Each path is a new rotation, seen through one point. The rows after it are directions, each followed by how far the rotation turns it, in degrees each step (0 if it stays put).
Each turn is a multiple of 5 degrees from 10 to 175, or 0.
Each row of a path follows its step; steps can be skipped.
Rotation 1:
step 0: -6,0,-11,2,2,-8,-14,10,13,17,8,-13,3,5,-11,6,12,-12,3,-8,14,-6,-30,-9,9,-33,2,-6,-20,3,-20,25,16,-31,2,2,3,-7,5,-17,11,4,-11,-1,-11,-4,6,-7,13,-15,-15,15,-6,11,3,13,5,21,19,10,5,12,-12,-6,14,-9,-17,13,-16,4,1,-8
step 2: 16,-9,-7,19,6,3,7,16,1,-16,5,22,-17,-22,-18,1,-11,5,2,10,-4,13,-4,34,-10,8,-6,-7,-11,8,-5,14,9,13,11,2,-7,-10,17,5,11,8,-4,1,-11,-19,13,6,-10,17,14,18,18,-17,1,-14,7,7,3,13,12,-6,-21,-19,-21,6,-16,19,9,-13,-2,3
step 3: 6,-5,0,4,-17,-1,-6,3,4,16,-6,-3,5,6,11,-1,12,-17,15,9,4,18,-5,2,-16,-2,-37,-28,1,-9,-27,0,7,-16,6,-18,-17,-3,-2,23,-9,20,-12,-5,12,-23,-4,-9,-1,-2,11,2,-1,17,-20,1,-3,-8,-15,0,8,4,6,8,-3,0,28,17,22,3,3,-16
step 5: 0,-21,-2,9,-19,5,27,-17,18,-9,2,-5,-14,-8,16,-25,8,11,-4,10,-2,-11,13,4,-14,-3,19,-6,-2,2,5,-35,-6,-14,-5,-3,8,-1,8,-3,-9,-4,17,-2,-17,-13,-1,-5,4,16,-14,3,6,0,-6,11,4,-28,14,-26,14,4,9,-1,-17,0,-23,13,11,-9,-1,-7
step 7: 1,-3,0,18,-5,0,-8,-13,0,0,0,-9,-8,-6,3,8,-23,-6,-12,12,2,-13,-11,-7,17,-25,6,7,13,-7,7,-8,6,-3,10,-24,4,-23,11,-20,-2,29,8,5,3,10,-1,19,-7,6,-5,-29,-2,1,-15,-11,4,-4,15,-9,-18,9,-8,14,6,14,11,-26,-24,6,7,27
step 10: 20,4,-12,-5,24,3,2,-9,-12,31,18,-15,9,-19,34,27,-8,24,6,-14,-14,-7,-17,-10,2,12,-7,-8,19,-13,-1,13,-6,-3,-5,4,-6,-22,-17,7,1,-13,-14,5,17,-3,6,-1,-17,16,-4,-2,-6,-5,12,-5,9,-10,4,3,-8,-16,3,-2,-8,5,4,3,4,12,-2,17
step 12: 12,-12,9,-26,-28,8,1,8,16,-19,21,4,23,-6,-1,-8,23,9,7,-6,13,-18,1,3,4,6,-14,3,-14,-6,6,10,21,3,-26,20,24,-5,-2,-5,5,1,16,0,19,25,8,-1,-2,-18,-8,3,-6,-12,24,-4,-3,3,11,6,10,17,12,1,-6,-1,8,7,6,7,-9,6
Speeds:
-1,-5,-4,-1,5,0,4,-1,-3,2,1,3,3,3,-4,1,-2,-2,-4,-3,0,2,-2,-5,3,-1,0,-2,3,1,-4,4,-5,0,1,3,-2,-1,2,-6,3,4,-3,-2,-1,3,0,2,2,0,6,-6,1,4,-1,1,4,-1,0,1,3,-2,-6,-7,0,0,-2,2,-1,4,-1,0 -> 45
-2,1,5,7,1,-2,0,1,2,-2,0,-2,3,-4,-5,1,-1,0,0,-1,-3,-3,5,0,-1,7,3,0,-1,5,0,5,2,2,4,-2,-2,1,-3,-5,2,1,1,1,-2,0,-1,0,3,-3,-2,4,8,0,-3,-1,-2,1,4,-1,0,-5,-3,0,4,-4,3,1,-2,-2,4,3 -> 155
-2,2,0,-3,2,3,3,2,0,0,1,-3,-3,3,3,-2,-1,-1,-5,0,-5,-1,2,0,-1,1,4,-1,0,1,-3,-1,1,-5,-5,0,2,-1,-4,3,-3,-1,-1,5,3,2,-3,-1,1,6,3,4,0,-1,-3,2,-1,1,0,3,0,3,-8,-3,-4,-6,6,-1,-1,2,7,-2 -> 65
0,-6,3,2,-4,0,-4,1,-3,0,-1,0,-3,2,-3,-1,-3,1,0,2,-2,6,1,-2,0,1,-2,3,0,-1,3,-3,3,0,1,-8,-1,-2,6,0,0,3,-1,0,4,5,4,-2,0,-3,-3,2,0,-2,0,-2,-2,2,-4,10,-1,-3,-4,0,-4,-1,-4,0,-3,4,0,0 -> 60
2,1,5,7,4,3,0,-2,2,-3,0,-1,-3,3,3,-2,-3,0,5,-3,1,-1,-2,0,-4,-3,3,0,-2,-1,-5,-1,-9,6,1,-1,3,1,-3,-4,-6,-5,-3,2,1,4,1,-2,-2,2,-1,-4,1,-3,-2,-4,-1,2,-1,1,2,-1,-2,0,-2,5,-2,0,0,1,0,2 -> 120
0,0,-1,-2,-3,-5,3,-2,-4,1,-1,3,-6,1,-1,-3,5,-1,-1,6,0,-1,2,-2,-1,7,-3,1,0,2,-4,1,1,3,-4,1,1,2,3,-4,0,-5,4,-5,0,1,-2,-2,1,2,-3,-5,4,2,-6,-2,0,2,-1,-4,2,5,2,4,-5,1,1,2,0,5,2,4 -> 40
Rotation 2:
step 2: -17,2,-29,3,-7,-24,4,-7,-9,13,9,-13,2,-11,-17,-14,12,11,5,16,6,6,-20,-10,-21,-17,-13,-17,-12,9,-14,-18,6,-10,9,8,0,-8,-3,2,8,5,11,-9,-14,4,-25,-4,4,0,8,-9,-1,1,19,8,13,-8,-16,10,0,0,8,0,1,-12,20,-25,-20,6,7,19
step 8: -30,2,4,-7,-9,-4,-7,2,14,-1,17,-6,-4,-1,-10,5,6,5,4,-2,16,-3,-13,3,-7,-2,-14,-5,-6,18,-4,28,4,-9,11,0,-2,-7,-5,-39,-20,-8,15,-1,-8,-2,-15,-16,-26,0,5,-7,15,2,15,5,4,12,-3,-3,9,-3,-5,-38,8,-2,21,-6,-7,-14,1,-15
step 10: -8,-4,-21,17,-10,9,-3,-2,0,-7,8,-13,-17,-20,3,-2,10,-1,-4,-13,-1,9,-4,1,-11,7,-23,7,6,-2,5,-27,34,-7,-2,30,11,-14,-2,-8,21,4,-1,-22,7,-11,-8,20,7,-3,13,19,7,14,-5,8,9,14,-21,-10,7,-1,19,-2,-1,-13,-13,-7,-3,-7,-9,-1
step 13: -20,13,-24,-5,-9,2,1,0,-10,-9,5,-20,16,-1,-2,1,2,3,0,6,14,7,20,-23,-18,9,-25,-26,25,7,-7,0,-3,-8,-2,12,10,-12,-33,0,10,-4,2,-5,6,1,-13,18,3,-2,-19,6,-13,2,18,-3,-4,-3,-17,-15,11,10,-1,-17,4,-1,5,-5,-18,-12,11,6
step 16: -7,-26,-8,1,-10,3,-8,-8,4,-14,8,-11,-6,4,-18,1,-2,8,1,-18,2,-5,18,8,-6,21,-9,-8,9,-6,-13,3,-6,-26,4,3,5,-15,-8,-20,-10,-5,14,-31,-6,-10,-7,3,-2,22,-9,9,-6,0,23,-9,0,19,4,10,14,24,-11,-10,15,-17,-23,-13,17,-2,-9,1
step 17: -6,-35,-10,23,-23,-9,-16,-10,25,12,-3,-18,11,-4,-7,-8,-17,3,-11,-9,14,-9,11,-4,-18,-8,0,-2,11,5,-4,8,9,-17,4,20,-11,-6,-1,-4,-1,6,24,-4,-5,-2,-18,-2,15,20,5,-20,-9,9,6,17,-8,6,4,9,-15,-12,-5,-5,5,11,-5,-3,6,20,16,0
step 19: -2,-15,-8,-7,-10,-17,-10,6,8,30,22,-10,-7,-12,-10,18,19,9,-9,6,-1,0,-2,-4,11,8,-21,-8,7,9,-2,15,7,-1,7,-8,8,-1,4,-21,-8,-12,19,-22,-2,6,5,2,7,-7,-20,20,-12,6,18,-22,-1,-4,-10,3,19,-16,-3,-8,0,-19,5,1,-20,-8,-18,-20
Speeds:
2,-4,2,2,1,3,-4,0,3,0,-5,5,0,-2,2,-1,6,3,-3,-2,-2,-1,-5,0,-6,7,-3,-1,-2,4,-4,3,6,1,-2,1,-1,-5,4,0,1,-4,-2,2,-3,0,1,-2,1,-2,0,2,3,-2,-4,-6,0,0,-2,1,1,-1,-1,0,-2,0,1,-1,-4,-3,7,-1 -> 35
-3,-2,2,-3,-4,1,-1,5,-2,2,4,4,1,6,4,5,-3,4,-3,-2,0,0,-2,2,-3,0,-4,2,2,1,4,3,0,-4,6,-2,0,0,-3,-3,-3,-3,-2,-1,0,0,4,0,-2,5,-5,-2,-4,-1,-3,-2,2,1,-2,3,-1,0,-2,-1,-3,-7,1,3,-1,2,-2,6 -> 135
-1,-2,3,2,-4,4,1,5,-2,4,1,-2,1,-1,0,-1,1,4,1,2,5,0,-3,2,-1,-1,-1,0,-2,-5,-5,0,5,-3,-1,-2,-5,7,-3,-2,0,0,1,1,-3,-3,-1,0,3,-6,2,1,0,1,3,-2,1,3,3,-1,-1,3,8,0,1,-3,-2,0,4,4,2,-2 -> 45
-2,-1,-2,-4,-1,3,2,-1,-4,-5,-1,-2,-1,0,0,4,1,-1,-5,2,0,5,-3,-3,1,1,3,1,1,1,-3,-2,-4,-2,1,2,0,-5,-4,0,3,3,0,1,-1,-5,2,4,3,-7,0,4,1,-1,-2,-6,2,-4,-4,4,1,1,-1,-4,-2,1,-7,1,3,1,-6,-1 -> 125
1,-4,-4,2,-4,-3,-4,-2,1,-4,-2,3,0,-6,-3,-1,-5,2,3,3,2,-1,1,6,5,0,-3,3,-2,2,1,2,3,0,3,-2,-2,0,-3,-4,-2,0,3,-1,0,-1,5,-5,3,4,3,4,2,-5,-2,-1,0,0,-2,-3,0,-1,-1,-3,-5,6,3,-1,6,1,-2,1 -> 40
-5,3,3,0,-2,2,6,-2,0,-4,-3,-3,5,0,2,0,-6,4,4,-1,1,-5,-1,1,-2,1,1,1,3,0,3,-2,0,5,0,2,-3,-5,2,-2,-1,0,5,-1,-5,-2,4,0,0,-6,1,-3,-2,2,-1,2,-2,-3,1,-5,9,1,-1,0,-2,-2,2,3,-1,0,3,1 -> 155
